(in the rows, 128 means zero)
Which row each row swaps with, under one turn or mirror
The rows were stretched afterwards, more along some directions than others.
Q625: [109 115 146 185 146 124 139 131 122 123 109 134 116 125 130 104 155 116
 128 113 161 126]
Q976: [130 115 111 130  98 130 135 119 159 112 102 101 115 138 126 138 110 111
 117 138 133 137]
Q183: [158 125 130  74 114 118  96 107 154 125 127 110 129 110 158 124 137 147
 130 153 134 125]
Q717: [ 88 168 117 111  92 156 129 146 136 138 150 135 131 135 112 145 124 142
  99 143 123 141]
Q21: [ 99  93 119 161 124 149 139 123  99 143 137 152 129 151 114 151 126 133
 103 151  95 137]
Q476: [111 124 130  67 119  98 128 115 169 127 143  91 145  98 143  91 154 163
 147 128 142 133]
Q251: [141 143 147  65 109 115 111 125 167 127 126  97 123 113 133 113 124 145
 115 148 114 134]
Q437: [141 125  93 127 107 147 128 125 139 126  99 140 111 125 125 147 126 143
 134 110 116 136]
Q961: [100 132 141  74 130 103 137 105 150 116 150  97 131 111 137 116 142 131
 139 138 168 133]
Q156: [ 86 113 129 142 148 113 143 104 140 133 132 101 139 126 119 143 124 152
 159 152 174 145]
Q258: [148 172 130 129 105 133 117 148 162 113 114 129 117 139 128 165 115 133
 106 142 145 133]
Q278: [150 123 136 140  87 129 130 142 127 125 138 101 111 112 124 147 130 185
 150 138 124 136]
Q42: [145 128 134 155 128 141 118 100 111 143 137 134 138 121 150 142  96 176
 110 145 146 100]
Q871: [159 116 179 144 130 104 111  98 118 118 138 126 119 100 143  74 143 123
 154 119 110 117]
Q969: [130 107 119 186  97 138 141 118 121 110 114 140 132 131 148 139 119 118
 134 104 106 119]
Q728: [112 172 131  89 148 101 142 122 178 107 157 111 125 136 108 133 127 123
 148 151 149 148]
Q208: [192 116 167 119 146 122 129 131 135 132 124 142 122 119 139  94 146 124
 150 137 110 106]
Q389: [171 120 177 136 156  86 124 117 122 114 116 120 113 110 136  83 148 122
 152 134 124  87]
Q776: [123 131  97 121 135 147 107 142 144 149 104 140 138 118 147 115 138 147
 127 100 132 110]
Q381: [161 174 129  85 129 135 100 135 124 139 103 149 139 117 127 131 134 105
  99 126 132 143]
Q916: [148 130 139  69 111  95 129 116 169 115 111  87 133  94 153 100 146 145
 127 127 140 122]
Q863: [150 106 177 152 145 100 121 117 121 134 120 125 135 103 133  74 136 127
 154 122 112 112]
Q375: [164 112 185 138 156 100 126 100 109 127 102 136 118 111 147  96 139 111
 146 119 136  86]
Q415: [134 138 132 160 119 107 128 136 128 125 128 102  93 120 109 150  88 154
 142 138 132 144]
Q505: [121 109  89 129 132 132 136 122 137 119 149 135 151 154 134 156  76 134
 129 140 129 115]
Q73: [146  81 168 157 138 115 134 102  85 141 126 152 130 112 151  90 160 129
 148 117 133 113]
Q692: [140 165 111 123 102 145 117 185 150 126 122 150 107 126 112 164 120 149
  85 133 123 130]
Q64: [160 122 168 133 150  92 132 134 123 119 118 130 128 102 132  80 153 117
 127 118 119 101]
Q636: [135 116 138 136  97 125 111 142 123 134 137 112  92 129 125 137 102 174
 152 127 117 128]
Q802: [ 98 126 113 160  90 126 113 137 134 142 134 127 145 130 114 131 106 136
  86 144  87 156]
Q372: [124 109 133 185 114 140 153 120  89 130 132 151 121 129 124 127 114 123
 176 115 125 121]
Q558: [139 105 146 191 129 124 129 135 123 131  95 122 114 124 125 105 140 125
 121 114 133 119]
Q238: [124 113 103 125 101 140 132 117 148 118 108 115 126 140 134 151 116 115
 111 144 140 146]
Q217: [126 125 146  80 118 119 135  95 168 122 144  89 151  94 153  86 148 137
 140 133 120 116]
Q589: [123 119 107 137  95 138 137 117 147 115 106 110 121 136 125 141 113 108
 111 151 130 139]
Q255: [101 127 129 160  92 135 139 131 113 113 174 117 135 122 104 137 118 133
 120 141  85 129]
Q865: [156 138 144  60 111 102 101 128 180 116 130 102 122 116 144 102 144 145
 141 135 130 148]
Q481: [115 116 115 179  93 134 143  99 124 112 127 133 144  99 137 134 101 116
 142 121 126 118]
Q921: [114 127 157 171  93 129 100 102 111 140 152 134 139 125 119 114  91 129
 125 157 107 123]
Q108: [161 120 167 132 138 111 130 114 104 130 143 147 117 110 125  94 136 129
 140 140 111 106]
Q26: [140  98 128 142 110 131 137 107 128 142 123 148 138 128 154 108 163 153
 140 118  95 141]
Q244: [143 107 161 153 156 101 108 103 112 124 140 130 140 100 144  89 146 119
 154 130 129 102]
Q793: [154 124 103 164 117 153 125 106  86 144 120 170 128 150 141 160 119 104
 136 133 134 135]
Q310: [102 136 112 100 144 111 130 126 129 120 113 103 146  95 138 104 151 115
 150  71 139 138]
Q686: [146 121 144  76 115  94 110 115 171 122 108  94 144 108 158  86 161 147
 127 140 128 115]
Q51: [ 67 149  90 130 133 130 134 120 130 131 150 108 144 127 131 143 141 125
 134 107 159 141]
Q601: [130 106 109 135 104 140 142 112 142 110 102 135 117 147 139 142 119  99
 127 141 146 144]
Q241: [125 106 136 193 139 122 139 148 118 129 101 123 112 125 118 110 146 125
 129 116 138 121]
Q320: [121 104 142 194 147 124 136 128 108 127 111 127 118 123 125 116 139 119
 131 114 147 121]
Q804: [ 97 164 102 121 131 130 117 134 168 126 120 135 148 126 100 130 129 117
 115 128 138 142]
Q66: [126 122 148  71 125 101 113 112 169 132 102 106 154 113 158  98 154 131
 122 125 145 116]
Q599: [153 156 112 128 129 152 108  95 131 132 115 164 143 132 130 138  81  82
 127 156 136 104]

Q183 pairs with Q244
Q415 pairs with Q802
Q686 pairs with Q389
Q599 pairs with Q776
Q601 pairs with Q625
Q64 pairs with Q916

Which row each row swaps with, under one turn or mirror
The rows were stretched afterwards, more along some directions than others.
Q751: [110 157 114 132 129 113 121 129 115 150 143 125 131 111  93 150 126]
Q307: [123 129 114 124 123 111 133 122  98 136 152 105 123 102 135 116 133]
Q335: [133 113 139 134 120  99 147 132 118 118 105 118 115 106 137 125 108]
Q631: [141 138 135 129 144 134 132 121 115 127 131  99 138 102 120 114 136]
Q461: [145 164 115 103 114 101 100 153 116 161 143 129 148  82 104 106 153]
Q331: [161 135 115 125 102 115 122 125 159 123 128 141 126 142 135 138 115]
Q162: [142 120 119 145 130 109 103 131 104 134 114 119 147  89 136 114 158]
Q130: [100 156 104 141 144 131 104 125 135 162 140 129 138 129 140 115  73]
Q913: [144 134 123 139 119  98 119 144 120 142 119 138 140 130 137 149 108]
Q463: [171 141 109 142 126 131  90 116 119 116 119 138 121 122 124 149 135]
Q889: [137 150 117 110 129 114 101 145 101 169 158 148 156 128 144 107 143]
Q138: [126 130 122 108 119 135 136 130 130 131 145 121 156 147 128 111 121]
Q732: [140 183 108 133 140  91 102 121  92 160 141 135 142  94 104 139 139]
Q518: [126 138 114 137 139 101 129 118 102 139 141 126 118 127 146 107 126]
Q359: [119 147  97 155 133 104 118 139 128 156 152 120 152 118 127 132 127]
Q411: [167 140 126 104 120 119 120 126 115 126 132 130 146 122 120 107 156]
Q324: [113 139 115 129 133 145 102 145 143 156 155 135 149 116 128 103 117]
Q6: [110 146 118 127 147 125 127 126 133 162 153 139 134 165 141 114  94]
Q844: [129 181 132 125 133 142 106 126 126 135 145 113 153 107 107 129 128]
Q693: [118 132 121 124 131 117 125 123 152 139 150 116 149 142 126 102 104]
Q970: [105 141 133 126 140 128 141 140 119 159 136 138 135 157 120 141 130]
Q107: [138 175 140 150 140 104 111 128 141 130 135 136 138 122 142 117  86]
Q663: [133 139 141 140 135 113 112 134  95 124 114 113 143  89 118 125 148]
Q504: [146 162 122 151 133 126  85 116 133 119 129 113 146 108 132 112 135]
Q795: [160 124 123 147 128 141 110 123 162 114 118 138 118 148 131 136 106]
Q535: [141 119 140 105  98 119 150 125 136 116 126 116 127 124 111 127 134]
Q796: [136 143 115 100 133 133 101 128 103 160 163 146 142 121 124  99 113]
Q700: [115 156 121 121 136 115 112 126 142 162 155 131 156 136 135  93  78]
Q163: [125 180 118 117 139 112 103 121  83 160 151 117 143  78 101 108 151]
Q946: [148 133 123 154 139 133 128 111 117  98 115 110 116 121 131 145 156]
Q214: [155 114 126 119 120 152 127 115 157 106 117 118 128 135 128 111 119]
Q932: [132 161 125 125 140 110 112 136  84 147 149 130 138 102  99 132 183]
Q172: [135 133 123 147 121 137 115 129 130 118 127  96 138  97 104 136 163]
Q837: [161 169 112 134 138 119 109 122 101 124 129 119 161  84 108 128 151]
Q222: [127 148 109 130 123 142 140 133 168 136 138 124 137 170 108 152 100]
Q886: [ 85 127 122 151 123 133 133 127 167 138 142 119 135 157 147 131  85]
Q878: [107 113 115 142 141 141 152 104 148 124 137 118 124 154 127 133 118]
Q55: [122 144 117 128 160 158 123 127 151 143 119 129 148 147 112 125  94]
Q206: [118 118 135 176 142 113 129 118 137 117  92 115 119 127 157 123 110]
Q44: [130 143 115 142 148 162 106 125 171 138 121 135 149 151 119 123 102]
Q594: [133 114 107 138 116 143 139 121 173 110 131 130 135 186 131 146 109]
Q464: [118 150 138 149 146  74 123 140 116 146 111 150 139 137 167 111 104]
Q349: [101 161 125 139 145 110 134 115 100 145 137 123 137 121 124 136 105]
Q226: [142 161 109  96 123 137 118 142 117 154 158 122 157 130 106 122 116]
Q423: [146 137 103 115 117 113  87 127  90 151 156 134 135 105 131 116 135]
Q159: [155 160  99  97 107 122  94 134  97 151 164 141 159 103  81 145 184]
Q638: [125 128 139 123 139 133 106 117 121 123 120 134 140  97 117 108 124]
Q390: [161 128 123 138 135 127 122 121 112 109 107 112 116 103 134 111 143]
Q982: [109 165 135 145 151 104  98 146 128 170 143 131 134 110 117 126 100]
Q96: [123 126 110 126 130 118 140 137 145 157 133 143 128 166 139 127  96]

Q751 pairs with Q663
Q732 pairs with Q162
Q411 pairs with Q96
Q138 pairs with Q222
Q214 pairs with Q6

Which row each row swaps with, under one turn or mirror
The rows were stretched afterwards, more along some directions than others.
Q864: [ 94 119 110 119 116 149  98  71 128 135 126 125 161 144 124 115 131]
Q490: [107 136 101 117 127 112 128 122 130 149 116 143 123 143 115 137 158]
Q380: [124 116  96 135 107 149 125 111 156 187 185 163 154 125 115 149  69]
Q738: [118  95 107 152 106  92 120  68 138 172 126 152 154 102 117 156  95]
Q823: [116  84  94 144 106  96 116  89 152 186 132 155 136 112 118 159 104]
Q808: [110 101  99 137 121 105 128 117 147 159 109 144 105 134 130 142 148]
Q830: [101 117 114 132 111 136 101  72 140 129 105 125 152 128 133 119  99]
Q991: [111 120 108 132 113 135 102  74 142 132 103 130 146 135 133 110  85]
Q661: [121 135 124 168 130  95 172  95 140 145 156 139 134 101 128 166 141]
Q749: [128 126 121 168 129  93 171  94 135 150 156 141 138  99 124 168 135]
Q950: [104 143 127 138 141 116 148 118 175 139 181 119 163 112 114 105 160]
Q981: [118  86  98 139 104  98 108  84 142 188 130 151 146 114 120 150  98]
Q123: [125 123 131 174 127  77 178  95 139 133 130 137 122  97 133 163 129]
Q20: [136 122 116 147 132 103 136 136 160 153  92 136 117  91 148 108  55]
Q685: [112 145 133 137 152 102 148 122 125  90  80 115 100 128 146 116 161]
Q649: [104 131 109 132 128 137 128 122 182 168 197 142 165 114 113 117 128]
Q340: [107 117 110 131 111 150 100  82 143 132 119 127 150 141 124 119  99]
Q967: [116 121 116 143 125 129 144  81 138 160 182 141 168 116 110 148 138]
Q720: [104 143 128 121 140 117 133 107 127 120 108 114 114 146 148 102 182]
Q919: [116  88 109 157  99  94 118  65 135 171 122 145 152 109 119 163  97]
Q503: [122 126 100 145 114 142 134 118 167 179 188 154 161 118 114 146  82]
Q664: [133 154 129 146 140 110 160 123 110 103  74 129 101 119 148 137 104]
Q806: [122 147 129 139 142 104 150 120 113  91  67 118  96 126 153 116 138]
Q949: [141 136 107 152 109 127 151 108 114 147 107 155 123 118 136 164  51]
Q996: [ 99 114 115 130 116 138  97  67 142 130 126 122 159 134 122 122 114]
Q520: [ 92 125 111 118 107 154  91  54 126 150 142 128 172 155 126 121 148]
Q430: [126 132 107 126 129 115 136 132 121 161 114 136 116 138 126 144 139]
Q761: [104 145 127 128 150 113 144 122 125  99  83 111  98 137 149 104 174]
Q595: [126 100 113 152 111 123 103 104 163 150 100 127 126 110 145 118  47]
Q925: [110 117 148 163 136  86 142  73 151 118 127 113 161  98 123 118 134]
Q561: [121 129 131 169 133  78 173 101 140 134 137 141 127  91 130 155 138]
Q177: [118 152 133 129 157 113 155 141 132  95  82 121  99 125 145 105 147]
Q242: [137 131 115 141 142 110 144 145 139 167 107 137 112 113 140 131 104]
Q524: [123 157 134 134 151 107 161 117 123  95  78 121 104 125 150 113 128]
Q22: [105 125 126 150 126  90 145  82 128 115 108 144 122 124 120 156 140]
Q577: [140 146 125 144 133 121 153 117 103 123  94 147 115 115 143 154  79]
Q968: [137 134 105 126 146 106 144 156 147 174 121 144 107 115 129 130 102]
Q102: [115 112 113 138 117 127 105 100 159 140 105 130 141 113 136 109  64]

Q22 pairs with Q925
Q430 pairs with Q649
Q664 pairs with Q102
Q950 pairs with Q490

